One turn moves every row onto another: examples first, then more rows asked
Mov: -.04; -.22; .34; .09; .01; .11; -.19; .02; -.12; .08; .06; .39
Lalo: .05; .12; .16; .02; .13; .29; .01; -.21; -.13; .11; -.10; .22
nisis: .03; -.21; .31; .10; -.01; .16; -.15; -.10; -.21; .14; .15; .30
bubo: .02; -.24; .30; .10; .00; .15; -.12; -.05; -.20; .10; .18; .33
pas: .02; .15; .03; .14; .09; .24; .08; .08; -.14; .10; -.13; .25
zamu: -.01; -.15; .34; .20; .02; .11; -.14; -.07; -.13; .13; .18; .47
Molos: -.03; .22; .08; .06; .16; .23; .14; -.08; -.07; .17; -.12; .24
bapo: -.24; .10; .09; .06; .06; .11; .07; .11; .06; .42; .06; .20
delut: .10; .07; .15; .13; .11; .25; .05; -.08; -.22; .02; -.10; .30
vinol: -.27; .08; .10; .02; .09; .12; .09; .08; .10; .40; .10; .21
sike: .05; .14; .17; .03; .15; .27; .06; -.21; -.13; .11; -.10; .26
dos: -.13; -.01; .29; -.05; .09; .19; -.06; -.27; .02; .37; .13; .21
kav: -.03; -.20; .35; .21; -.05; .14; -.12; -.05; -.17; .09; .14; .38
poteb: .11; .06; .13; .12; .08; .27; .00; -.05; -.22; .03; -.10; .27
mazaz: .02; .16; .06; .15; .12; .22; .12; .06; -.17; .08; -.13; .28
Zimuv: -.12; -.03; .16; .28; .01; .04; -.01; .24; -.05; .21; .12; .45
gara: -.03; .22; .06; .04; .14; .27; .09; -.08; -.06; .19; -.13; .20
bovak: -.26; .12; .16; .12; .09; .08; .05; .04; .13; .40; .11; .37
Nuda: -.16; -.05; .38; .04; .04; .18; -.07; -.29; .04; .29; .13; .29
Reb: -.17; -.07; .16; .16; .01; .05; -.06; .30; -.03; .19; .00; .37
sesi: -.16; -.07; .36; -.07; .09; .15; -.15; -.22; .06; .26; .06; .31
suli: -.30; .07; .18; -.01; .09; .09; -.01; .06; .16; .37; .00; .28
Bav: -.11; -.10; .10; .19; .00; .08; .02; .29; -.12; .19; .12; .31
Lef: -.17; -.05; .17; .28; -.05; .07; .03; .27; -.06; .20; .08; .35
Guz: -.13; .00; .34; .04; .10; .14; -.08; -.27; .06; .33; .17; .38
filaz: -.08; -.10; .12; .22; -.04; .08; -.02; .28; -.16; .20; .08; .30
kazup: -.14; -.06; .30; -.07; .09; .19; -.05; -.26; .01; .32; .17; .23
lig: -.30; .11; .19; .11; .04; .11; .08; .01; .14; .40; .07; .26

sike goes to delut
kazup goes to bubo
pas goes to gara
Where do these go?
Lef goes to lig
sesi goes to Mov
filaz goes to bapo
zamu goes to Zimuv

One turn moves every row onto another: examples first, then more rows asked
Bozuk: .03; .08; -.04; .36; .03; -.22; -.05; .04; .15; -.04; -.05; .02; .06
kevo: .01; .16; -.06; .22; -.29; -.09; -.07; .06; -.12; -.19; .06; .08; -.10
silig: .18; .17; .17; .19; -.03; .02; -.10; -.01; .11; -.09; -.10; -.14; .03
sidek: .11; -.15; .11; .24; .00; -.24; -.21; .00; -.05; -.10; .11; .15; .09
Vena: .22; -.01; -.05; .16; -.21; -.03; .15; .00; -.02; -.11; -.28; .01; -.15
Tefot: .36; .10; -.11; .18; -.05; -.18; -.05; -.07; .10; -.02; .02; .05; -.05
Dudez: .05; .12; -.18; .01; -.06; .15; .03; .06; -.02; -.11; .01; .03; -.17
pek: .25; -.15; -.01; -.07; .13; -.08; -.13; .09; .03; -.10; -.09; .11; .15
Gam: .16; -.01; .13; .22; -.24; .06; -.07; -.07; -.20; -.17; -.06; -.13; .06
ril: .18; .07; .25; -.04; -.09; -.17; .09; .06; .01; -.12; .02; .09; -.14
lozoz: -.09; .07; -.07; .40; -.04; -.12; .04; .17; -.08; -.09; -.01; -.01; .10
tir: .20; -.09; .06; .01; -.28; .08; .11; .03; -.18; -.07; .05; .02; -.14
tiza: .09; -.08; .00; .05; .12; -.11; .06; -.17; .10; -.23; .01; .10; -.11
lut: .12; .20; -.08; .00; .04; -.04; -.10; .02; -.24; -.25; -.07; .00; .04
noki: -.09; .01; -.05; .10; .10; -.14; .17; .16; -.12; -.24; -.12; .03; .11
leba: .08; .16; -.16; .19; .17; -.09; .16; .10; -.13; -.05; .00; -.01; -.01
Tev: .15; -.13; -.04; .33; .06; -.11; -.13; -.11; -.22; -.09; .11; -.05; .02
kiluv: -.03; -.04; .07; .12; .10; -.29; -.01; .10; .06; -.19; -.13; .10; .14
keb: .23; .01; .05; .13; -.02; .19; -.02; -.09; -.21; -.07; .00; -.14; -.01
muzim: .03; .05; -.09; .17; -.13; .10; -.24; .22; -.11; -.06; .00; .02; .11
lekam: .14; .07; .30; .08; -.13; -.18; -.10; .09; -.01; -.18; -.09; -.01; .09
luzis: .02; -.04; -.08; .14; .05; -.11; .06; .34; -.15; .02; .01; .09; .13
Gafef: .08; -.28; -.08; .10; -.24; -.06; .05; .04; .04; -.21; -.13; -.01; -.01
zes: .20; -.21; .08; .17; -.15; -.08; -.08; .25; -.20; .02; -.12; .15; .02
ruran: .04; -.20; .12; .14; .09; .00; -.02; .00; -.20; -.22; -.24; .01; .05
Sabal: .03; .08; -.16; .17; -.14; -.13; .23; .24; .00; -.07; -.07; .05; -.01
Zuk: .02; -.18; -.03; .21; -.03; -.09; .02; -.18; -.08; -.30; -.06; -.07; -.03
zupum: .19; -.14; .08; .09; -.10; .19; -.04; .07; -.23; .02; .10; -.01; -.04
per: .13; .01; .21; .06; .17; .11; -.09; .07; .05; .00; .03; -.04; -.02
kez: .11; -.08; .03; .46; -.10; .01; -.05; -.01; -.12; .03; -.05; .02; -.11
lum: .30; -.24; -.13; -.05; -.10; -.05; .02; .15; -.08; -.05; -.08; .04; .02
dokot: .14; -.09; .17; .00; -.21; -.01; .04; -.02; -.25; -.23; -.06; -.01; .00
seb: .07; -.08; -.02; .16; .05; -.19; -.03; .26; .10; .09; .04; .18; .05
Kabu: .10; -.17; -.04; .21; -.19; -.06; -.08; .06; .24; -.06; -.02; .09; .00
sunin: .12; -.03; .22; .10; -.07; .01; -.02; .15; .07; .06; .14; .08; -.15
Kato: -.10; -.07; .02; -.02; -.04; .01; -.08; .16; -.20; -.21; .07; .16; -.02
Saf: .28; -.02; -.01; .09; .15; -.03; .09; -.03; -.25; -.02; -.09; .08; -.16
bub: .38; -.07; -.17; .16; -.01; -.09; -.05; .04; -.17; .06; .08; .00; -.03
kig: .12; .06; -.06; .13; .30; -.14; .02; .05; .05; .00; -.01; .08; .03
Zuv: .10; .05; -.07; .07; -.02; -.26; .16; .10; .17; -.08; -.09; .14; -.07

kez goes to Saf
luzis goes to Sabal
Gafef goes to Zuk
Where do these go?
kiluv goes to Bozuk
dokot goes to Gam
Kato goes to kevo
Kabu goes to tiza
per goes to sunin

One turn moves every row onto another: examples first, then more rows asked
Tari: -.08; .10; -.23; -.14; -.05; -.07; -.03; -.05; -.09; .06; .08; -.13; -.09; -.23; .08; .11; -.20
kem: -.02; .10; -.30; -.04; -.01; -.06; .05; -.05; -.07; .13; .11; -.10; -.11; -.18; -.03; .05; -.30
Dop: -.11; .07; .15; -.02; -.09; -.11; -.03; -.04; -.09; .17; -.04; .01; -.27; .07; -.02; -.04; -.01
Kinos: .00; .17; -.29; -.07; -.03; -.07; .06; .04; -.22; -.06; .08; .07; -.13; -.19; .06; .03; -.21
big: -.08; .14; -.23; -.09; -.07; -.11; .02; -.05; -.22; .03; .12; .02; -.04; -.32; .08; .05; -.19
Tepo: -.01; .20; -.15; .12; .32; -.03; -.01; .05; -.08; .12; -.02; .27; .08; -.11; -.02; .14; .09
vuzo: -.04; .03; .10; .15; -.19; .02; .16; -.01; -.10; .15; .11; .09; -.25; -.03; -.12; -.06; -.10
gug: .03; .09; -.15; .09; .11; .10; .09; .06; -.04; -.05; .08; .23; .03; -.22; .03; .25; .19
mar: -.01; .18; -.31; -.05; .07; -.12; .01; .00; -.17; .08; .04; .01; -.12; -.12; .01; -.01; -.28
Dob: -.13; .00; .12; .11; -.19; -.09; .07; -.13; -.15; .25; .11; .09; -.15; -.12; -.13; -.10; -.05
vovo: .04; .10; .03; .08; .06; .18; .12; .16; -.08; -.08; -.11; .05; -.12; -.09; .01; -.15; -.02
zibo: .15; .02; .09; .01; .13; -.07; .23; -.02; -.07; .08; .17; .06; .13; -.01; -.05; .31; .08
damu: .12; .04; .07; .05; .19; -.16; .20; -.10; -.10; .20; .18; .09; .18; -.05; -.10; .24; .06
Radu: .06; .10; -.21; .24; .23; .10; .12; .01; .07; .20; .10; .14; .04; -.13; -.13; .19; -.01
Nunus: .01; -.10; -.08; .15; -.03; .14; .15; -.07; .06; .12; .00; -.11; -.08; -.20; -.10; -.17; .02
Maseg: .17; .06; .08; .09; .16; -.11; .28; -.03; -.10; .12; .21; .11; .11; -.07; -.06; .26; .06
gika: -.09; .04; .04; .10; -.05; .11; .09; .00; -.20; .08; -.01; .13; .11; -.33; -.06; -.21; -.01
gezal: -.10; -.03; .04; -.09; .01; .06; -.07; -.05; -.06; .04; -.16; -.08; .02; -.15; .02; -.12; .13
sola: .11; .11; .14; .01; .21; -.16; .17; -.04; -.13; .14; .14; .08; .16; -.05; -.02; .27; .08
miki: -.08; .09; -.11; .12; .14; .00; .02; -.10; -.01; .19; .11; .13; .15; -.36; -.01; .22; .17
dosi: -.15; .12; .17; .04; -.08; -.14; -.02; -.05; -.21; .22; .00; .14; -.16; -.03; -.07; -.11; -.06
nakop: -.03; .12; .01; .14; .21; -.03; .03; -.03; -.07; .22; -.13; -.02; -.06; -.15; -.04; -.27; -.04
Zegud: -.03; .09; -.12; .05; .24; .05; -.03; -.02; .14; .17; .00; -.01; .02; -.14; .01; .29; .13
koboz: -.07; .01; .14; .00; -.22; .02; .06; .02; -.12; .04; .04; .07; -.25; .02; -.04; .00; .01
korom: .17; .06; .08; .00; .22; -.15; .19; -.04; -.07; .11; .12; .05; .08; .04; -.02; .27; .11

big goes to Tari
gezal goes to Nunus
Where do these go?
korom goes to Maseg
Tepo goes to gug
dosi goes to koboz

